In the data rows, the value 50 means zero.
Some points:
[54 72 51 52 47 52 59 69 34 46 42 62 52 61 26 45 45 46 39 49 49 32 55 40
 29 43 68 37 56 46 61 51 99 47 75 35 32 42 57 43 43 80 35 48 28 38 70 43
 53 27 68 60 47 62 73 77 48 43 43 52 50 45 25 60]
[43 54 54 73 58 46 37 48 35 55 55 55 65 36 66 55 29 49 19 40 58 50 49 65
 40 61 46 44 65 37 61 43 46 58 31 65 54 52 68 86 30 48 54 38 50 35 54 68
 48 53 48 30 48 52 63 26 38 46 80 83 86 56 41 37]
[55 47 41 68 43 46 18 55 61 59 29 53 46 35 50 59 22 61 54 34 67 36 41 29
 48 61 91 56 58 54 23 35 51 31 39 37 38 37 48 47 54 62 46 56 42 65 54 80
 48 30 52 53 40 27 41 36 76 68 49 41 52 32 68 67]
[74 28 76 38 52 58 56 65 50 51 47 56 44 46 28 58 51 46 59 58 46 52 52 38
 53 76 33 36 43 41 59 37 56 60 61 67 39 95 67 54 36 45 42 54 50 61 53 45
 22 64 64 47 76 37 39 12 41 51 50 36 44 34 40 52]
[30 86 27 46 51 57 61 60 93 59 53 47 32 48 53 55 59 41 54 34 59 44 64 61
 60 51 55 36 59 40 52 52 66 22 45 77 37 66 49 10 28 79 58 41 51 78 66 54
 39 49 27 44 47 43 37 68 55 37 44 46 61 55 35 42]
[81 48  0 62 63 50 56 39 49 50 65 41 52 60 48 54 74 44 50 54 44 56 33 56
 58 40 46 53 32 42 44 13 38 51 67 42 37 43 53 41 56 31 40 49 44 55 59 30
 51 47 57 38 50 39 45 32 24 48 54 91 53 36 63 41]
[25 45 77 54 50 70 72 27 43 49 58 57 31 86 67 58 44 52 41 50 24 51 67 41
 46 60 54 49 49 39 47 63 36 52 72 26 31 61 33 46 49 71 62 27 29 68 51 40
 60 52 59 37 65 36 29 41 57 61 55 71 50 48 74 48]
[65 51 43 55 72 53 46 40 35 38 59 48 49  9 79 53 53 51 53 38 63 80 61 44
 62 54 50 49 61 49 61 68 55 24 44 47 50 55 59 52 63 43 37 53 33 49  6 57
 69 43 41 51 79 51 59 58 41 52 57 51 30 63 48 53]
[42 55 67 52 42 45 56 64 64 47 31 34 47 47 31 62 36 30 49 62 55 51 49 50
 57 42 45 14 35 60 51 60 48 37 36 33 46 37 41 68 80 52 51 30 23 53 62 62
 59 50 15 64 31 60 41 21 52 43 37 45 45 56 45 31]
[52 47 66 53 37 53 56 39 42 48 44 47 51 47 58 57 68 48 56 55 19 44 76 43
 75 53 55 67 66 61 40 10 87 49 67 70 60 67 45 67 59 56 15 54 64 53 62 48
 76 66 19 47 43 42 51 43 42 48 68 50 53 60 53 57]
[57 43 48 45 62 42 47 53 60 48 54 67 29 58 45 47 44 32 41 60 19 41 11 27
 47 50 46 73 89 77 58 65 52 34 28 40 54 12 39 47 50 43 37 53 55 70 43 39
 54 66 66 50 65 69 51 45 60 51 51 52 51 61 32 50]
[19 48 44 62 41 42 49 44 59 57 76 55 65 50  6 54 36 31 61 45 27 53 62 41
 41 44 40 44 50 42 53 16 58 37 46 43 36 56 48 39 68 52 60 59 64 39 45 61
 25 26 41 64 48 58 49 69 40 81 61 37 42 71 40 45]
[51 37 45 54 46 44 90 36 39 42 45 56  2 24 45 41 93 43 39 61 74 36 48 44
 54 60 49 41 62 47 55 41 29 81 53 41 88 42 43 36 59 43 59 54 54 44 55 64
 43 37 60 63 47 44 66 50 68 50 65 48 48 54 43 38]
[47 49 83 62 69 57 47 31 48 48 37 41 58 64 46 44 30 52 54 14 60 53 37 61
 51 34 54 51 45 46 60 50 20 50 57 50 61 59 43 24 71 34 30 66 46 54 43 70
 68 68 57 46 48 50 47 62 40 35 54 44 65 40 21 38]
[40 67 62 41 41 57 55 55 34 54 57 81 50 51 73 75 80 46 48 52 51 59 57 53
 58 53 34 60 48 45 39 42 55 84 55 42 32 30 52 50 38 21 42 51 57 66 32 93
 44 53 53 39 43 57 53 57 26 48  3 44 52 39 59 59]
[77 57 50 44 35 19 46 46 37 53 50 51 63 53 62 58 46 31 53 49 36 36 55 37
 67 62 58 39 21 51 68 56  8 49 54 76 57 42 57 39 61 47 80 49 48 48 54 46
 44 53 52 31 51 46 59 60 56 23 61 44 29 59 43 91]
[41 51 37 62 53 46 37 53 38 16 34 46 57 85 56 45 50 42 86 32 67 58 55 67
 49 68 55 61 40 38 61 53 46 66 49 48 56 45 58 44 38 21 32 42 59 42 58 39
 52 44 56 44 51 32 51 40 74 52 37 34 44 92 48 31]
[52 42 52 42 63 47 44 33 77 35 49 31 54 54 56 57 39 46 50 56 67 43 70 52
 24 54 49 37 47 55 35 70 49 62 58 49 44 33 39 85 51 39 57 74 71 59 55 44
 51 52 53 56 51 22 64 81 40 47 47 66 30 52 23 38]
[38 54 48  0 31 26 36 39 49 61 50 43 67 43 71 31 51 48 31 36 55 50 39 46
 43 53 68 43 54 54 44 50 44 70 60 45 81 61 58 51 52 69 38 50 60 44 43 43
 39 59 48 42 72 54 38 32 39 57 31 60 47 47 51 29]
[41 36 33 43 60 67 66 48 34 62 46 36 65 35 46 61 27 39 55 49 39 30 38 51
 54 51 67 55 84 47 39 66 32 48 45 74 28 55 59 55 64 36 56 52 41 48 65 35
 41 42 49 84 32 73 44 63 54 53 25 45 63 43 70 50]
[57 45 43 59 27 59 41 35 47 53 50 57 49 56 55 19 48 65 51 57 64 54  0 60
 71 58 21 32 45 57 47 60 71 57 57 59 43 63 52 66 43 46 54 37 40 64 58 54
 45 63 50 34 44 49 49 78 38 65 64 44 35 55 55 60]
[64 50 31 44 53 63 36 49 48 53 34 61 39 55 48 41 38 56 46 58 58 99 62 40
 57 54 46 56 53 66 66 61 44 42 62 54 45 36 41 48 50 52 65 59 79  8 68 47
 49 66 38 69 39 53 44 56 71 50 57 39 54 21 51 39]
[37 44 42 26 40 40 59 77 32 39 36 44 71 46 63 37 58 53 53 88 48 40 47 56
 19 22 31 50 51 40 51 36 51 18 51 59 18 66 26 59 40 63 66 70 47 53 47 60
 65 37 57 50 39 50 51 45 62 64 44 25 55 56 40 52]
[60 42 51 56 74 63 41 66 57 43 43 55 66 62 44 61 58 44 41 59 81 24 38 36
 73 46 56 56 42 36 43 64 59 48 46 35 64 49 29 52 64 58 76 27 71 12 10 39
 50 60 39 47 51 53 35 46 48 58 48 47 61 49 38 62]
[59 78 59 63 46 39 65 64 41 62 74 61 37 42 61 46 59 47 63 30 44 63 51 56
 47 36 51 59 30 42 33 52 55 78  4 64 44 53 43 65 60 79 49 51 49 46 57 23
 52 67 72 49 50 45 38 66 39 48 67 34 44 34 56 37]
[43 56 42 61 54 29 43 38 54 78 10 44 53 48 29 51 51 73 60 59 20 41 62 70
 54 30 63 37 53 44 56 61 65 43 30 33 66 49 34 64 27 26 76 54 40 52 40 53
 52 57 51 76 70 40 53 47 64 49 38 46 52 39 49 58]
[52 49 64 56 40 44 56 81 64 49 52 30 47 42 61 31 41 61 43 32 67 48 67 44
 44 47 49 83 48 65 66 50 47 57 47 44 34 70 34 25 44 35 57 49 51 38 42 39
 30 62 41 57 32 53 95 38 45 48 51 76 29 49 68 51]
[55 27 60 46 50 46 37 39 70 27 57 54 51 72 65 45 75 33 48 55 53 54 55 69
 36 39 52 56 50 69 66 56 43 59 30 43 67 65 99 50 43 59 47 39 45 49 46 52
 61 52 37 56 47 58 56 64 48 54 57 53 53 22 69 75]
[34 46 44 40 51 52 58 52 58 55 59 50 43 49 35 63 46 99 44 59 44 57 46 38
 39 60 44 93 11 47 43 49 51 38 39 51 59 52 73 53 56 66 53 57 50 58 56 49
 58 20 45 61 38 65 35 48 65 45 33 59 49 63 27 60]
[59 57 63 60 62 70 52 64 47 55 98 28 73 46 43 55 69 74 38 65 43 48 52 47
 33 44 42 21 65 56 49 39 39 57 50 46 57 28 57 46 48 50 25 59 45 53 47 35
 41 59 48 31 55 39 38 59 72 48 47 48 52 59 76 53]
[42 39 51 39 61 46 17 28 52 56 59 84 53 47 39 39 44 56 59 62 50 39 71 60
 62 48 38 46 40 67 38 80 52 49 59 55 56 54 42 28 48 46 47 51 46 56 35 33
 59 37 76 42 29 63 66 33 48 38 65 42 67 55 75 29]
[52 53 64 55 24 70 60 62 48 54 47 25 37 40 46 44 39 44 63 49 50 62 42 77
 49 48 46 68 50 43 32 48 47 42 82 49 84 28 54 61 29 50 55 49 67 40 64 54
 49 38 64 37 75 81 43 46 30 40 59 50 54 56 73 66]
There is one direction along which these points spread out most. Take the direction at right angles to it along which they spread out most. Then take the direction at right angles to both along which they spread out most. Go by this last direction. How many in every 100 of the points above lie lower along it than each point below? Round to a whole number. More than half of the points above lie lower than the first one.
[37 44 42 26 40 40 59 77 32 39 36 44 71 46 63 37 58 53 53 88 48 40 47 56
 19 22 31 50 51 40 51 36 51 18 51 59 18 66 26 59 40 63 66 70 47 53 47 60
 65 37 57 50 39 50 51 45 62 64 44 25 55 56 40 52] 59
[25 45 77 54 50 70 72 27 43 49 58 57 31 86 67 58 44 52 41 50 24 51 67 41
 46 60 54 49 49 39 47 63 36 52 72 26 31 61 33 46 49 71 62 27 29 68 51 40
 60 52 59 37 65 36 29 41 57 61 55 71 50 48 74 48] 9
[30 86 27 46 51 57 61 60 93 59 53 47 32 48 53 55 59 41 54 34 59 44 64 61
 60 51 55 36 59 40 52 52 66 22 45 77 37 66 49 10 28 79 58 41 51 78 66 54
 39 49 27 44 47 43 37 68 55 37 44 46 61 55 35 42] 97
[51 37 45 54 46 44 90 36 39 42 45 56  2 24 45 41 93 43 39 61 74 36 48 44
 54 60 49 41 62 47 55 41 29 81 53 41 88 42 43 36 59 43 59 54 54 44 55 64
 43 37 60 63 47 44 66 50 68 50 65 48 48 54 43 38] 53
[59 78 59 63 46 39 65 64 41 62 74 61 37 42 61 46 59 47 63 30 44 63 51 56
 47 36 51 59 30 42 33 52 55 78  4 64 44 53 43 65 60 79 49 51 49 46 57 23
 52 67 72 49 50 45 38 66 39 48 67 34 44 34 56 37] 84
[57 45 43 59 27 59 41 35 47 53 50 57 49 56 55 19 48 65 51 57 64 54  0 60
 71 58 21 32 45 57 47 60 71 57 57 59 43 63 52 66 43 46 54 37 40 64 58 54
 45 63 50 34 44 49 49 78 38 65 64 44 35 55 55 60] 56
[59 57 63 60 62 70 52 64 47 55 98 28 73 46 43 55 69 74 38 65 43 48 52 47
 33 44 42 21 65 56 49 39 39 57 50 46 57 28 57 46 48 50 25 59 45 53 47 35
 41 59 48 31 55 39 38 59 72 48 47 48 52 59 76 53] 6
[38 54 48  0 31 26 36 39 49 61 50 43 67 43 71 31 51 48 31 36 55 50 39 46
 43 53 68 43 54 54 44 50 44 70 60 45 81 61 58 51 52 69 38 50 60 44 43 43
 39 59 48 42 72 54 38 32 39 57 31 60 47 47 51 29] 34
[42 55 67 52 42 45 56 64 64 47 31 34 47 47 31 62 36 30 49 62 55 51 49 50
 57 42 45 14 35 60 51 60 48 37 36 33 46 37 41 68 80 52 51 30 23 53 62 62
 59 50 15 64 31 60 41 21 52 43 37 45 45 56 45 31] 44
[55 47 41 68 43 46 18 55 61 59 29 53 46 35 50 59 22 61 54 34 67 36 41 29
 48 61 91 56 58 54 23 35 51 31 39 37 38 37 48 47 54 62 46 56 42 65 54 80
 48 30 52 53 40 27 41 36 76 68 49 41 52 32 68 67] 13
[55 27 60 46 50 46 37 39 70 27 57 54 51 72 65 45 75 33 48 55 53 54 55 69
 36 39 52 56 50 69 66 56 43 59 30 43 67 65 99 50 43 59 47 39 45 49 46 52
 61 52 37 56 47 58 56 64 48 54 57 53 53 22 69 75] 63
[52 53 64 55 24 70 60 62 48 54 47 25 37 40 46 44 39 44 63 49 50 62 42 77
 49 48 46 68 50 43 32 48 47 42 82 49 84 28 54 61 29 50 55 49 67 40 64 54
 49 38 64 37 75 81 43 46 30 40 59 50 54 56 73 66] 16
